Rotation paths and how fast each direction turns (deg/step)
Each turn is a multiple of 5 degrees from 10 to 175, or 0.
Each row of a path follows its step; steps can be skipped.
path 1
step 1: [-2.04 -3.81  1.31  0.11  0.18  2.51 -0.21  1.73 -1.98 -1.18  1.19  2.06
  0.09  2.20  2.96 -0.65  0.18 -2.58  3.59 -0.92 -0.24  0.72 -0.27 -0.01
  1.46 -4.08  1.97 -0.31 -2.29 -0.56  0.77  3.79  0.03  0.03  1.85]
step 2: [-1.22 -3.30 -2.08  0.38 -0.24  0.49  1.14 -1.64 -3.52  0.17 -0.36  2.25
  0.38 -1.14 -2.86  0.19 -3.03  0.72  2.62  2.48  1.27  1.42  0.18  2.36
  3.35  0.82  2.36 -2.31 -0.82  2.20 -1.52 -0.30  0.51  0.18  2.88]
step 3: [ 0.28 -3.93 -5.26  0.37 -1.37  0.25  0.43  1.02 -1.14  1.46  0.94  1.93
  1.54  0.30  1.52 -4.56  0.02 -3.22 -0.45  1.84 -0.85  0.48  1.74 -0.73
 -2.01  0.94  0.13  1.17  1.32  1.84 -1.98 -0.25  1.22 -2.06  0.78]
step 7: [ 1.61 -0.36 -1.01 -3.49  0.87 -0.22 -0.28 -3.84 -0.18 -0.28 -0.31  1.19
  2.94 -0.26 -0.23  2.91 -0.28  2.48  2.95  2.85  1.07  1.90 -0.71  0.38
 -0.44  1.94  2.17  0.94 -0.12  1.28 -2.47  2.32  4.03  1.54  1.22]
step 10: [-0.54  0.11  1.32 -1.73 -1.87 -2.09 -1.13 -2.78 -2.32  1.85  2.03  0.13
 -2.28 -0.07 -3.71 -2.14 -4.90  1.38 -1.49 -0.66  1.22  1.21  1.46 -1.47
 -2.80  0.52  1.26  1.61 -0.48 -0.66  0.63 -1.72  0.63 -3.27  0.39]
step 12: [-2.99  2.68  0.68 -2.46  3.71  1.33 -1.84 -1.69  0.61 -1.81  0.41  0.84
  2.60 -1.37 -1.15  1.26 -2.42  2.99  0.48 -0.65  1.53  0.70  2.82 -2.99
  2.83 -0.52  2.99  1.41  1.61  1.13  0.50  1.65  1.56  0.85  0.65]
step 13: [ 0.73 -1.54  1.20  1.22  0.83  0.89 -1.67  3.02 -0.62 -0.80  1.45 -1.24
 -1.81  2.93  1.83  0.19 -1.49 -0.59  4.84  0.61 -0.47 -0.51  3.75 -3.44
  0.71  0.17  0.70  0.24  2.60  1.29  1.19  1.85  2.16 -1.75  2.38]
step 15: [-1.70 -4.95 -1.59  1.15 -1.46 -0.26  1.67 -3.06 -1.68 -0.75  0.32  2.07
 -0.78  0.47 -1.64  0.10 -5.08 -2.33 -0.21 -0.97 -2.21  1.58  2.72 -0.90
 -0.57  2.36  0.62 -0.18 -1.37  1.61 -1.33 -0.19  1.76 -0.51  1.32]
step 16: [-2.44 -1.04 -5.06 -1.27  0.98  2.32  0.70  1.77 -2.50 -0.93  1.96  2.78
 -0.31  0.51  1.16 -4.09 -0.46 -1.33 -1.65 -1.82 -3.55  0.53  0.56  2.13
  0.81 -3.07  1.61  1.55  1.19 -0.48 -0.21 -0.67 -0.36 -0.31  1.13]
Directions:
[ 0.94  0.71 -0.04  0.14  0.75  0.64 -0.01  0.72  0.74 -0.40 -0.60  0.72
 -0.64  0.52  0.54 -0.81  0.33  0.03  0.88 -0.28 -0.78  0.19 -1.01  0.98
  0.48 -1.88  0.37  0.13 -0.64 -0.11 -0.38 -0.76  0.12 -0.04 -0.22]
145
[ 0.06 -0.27  0.46 -1.20 -0.66  1.01  0.58 -0.65  0.88 -1.00  0.37  1.18
  0.66 -0.72  0.11  0.97  0.46 -0.37 -0.16  0.59  1.00  0.09  0.63 -0.38
  0.54 -0.77  0.03 -0.34 -0.78 -0.46  0.19 -0.21 -0.84 -0.03 -0.90]
140
[ 1.97  1.50  0.29 -1.10 -0.09  0.87  0.14 -1.04 -0.05  0.98  0.28 -0.49
 -0.29  0.09  0.01  0.09  0.23 -0.27 -0.54 -0.12  0.85 -0.07 -0.70  0.69
 -0.77  0.57  0.09  0.29  0.17  0.15  0.12  0.79  0.44 -0.42 -0.11]
25
[ 0.02 -0.11  0.16  1.08  0.74  1.88  0.55  0.05 -0.17  0.46  0.71 -0.34
  0.08  0.00  0.61 -0.48 -1.58 -0.93 -0.20 -0.86  0.14  0.06  0.70  0.13
  1.56  0.45 -0.06 -0.47 -0.02  0.16  0.22  0.25 -0.09  0.15 -0.30]
25
[ 0.03 -0.31 -0.24  0.10 -0.36  0.57  0.46 -0.30 -0.69 -0.95 -0.12 -0.45
 -0.38  0.39  0.67  1.73  0.10 -0.09  1.62 -0.62  0.20 -0.51 -0.72 -0.48
  0.05  0.12 -0.66  0.07 -0.46 -0.41 -0.37  0.57  1.44  0.92  0.52]
55
[-0.09 -0.99  0.51 -0.16 -0.75 -0.40 -0.53  0.59  0.31 -0.10 -0.45 -0.11
 -1.15 -0.39  0.61  0.51 -1.02  0.08 -1.10 -0.34  0.17  1.43 -0.78  0.74
 -0.13  0.14  0.68 -0.45 -1.22 -0.64  0.95  0.62  0.40 -0.26  0.24]
80
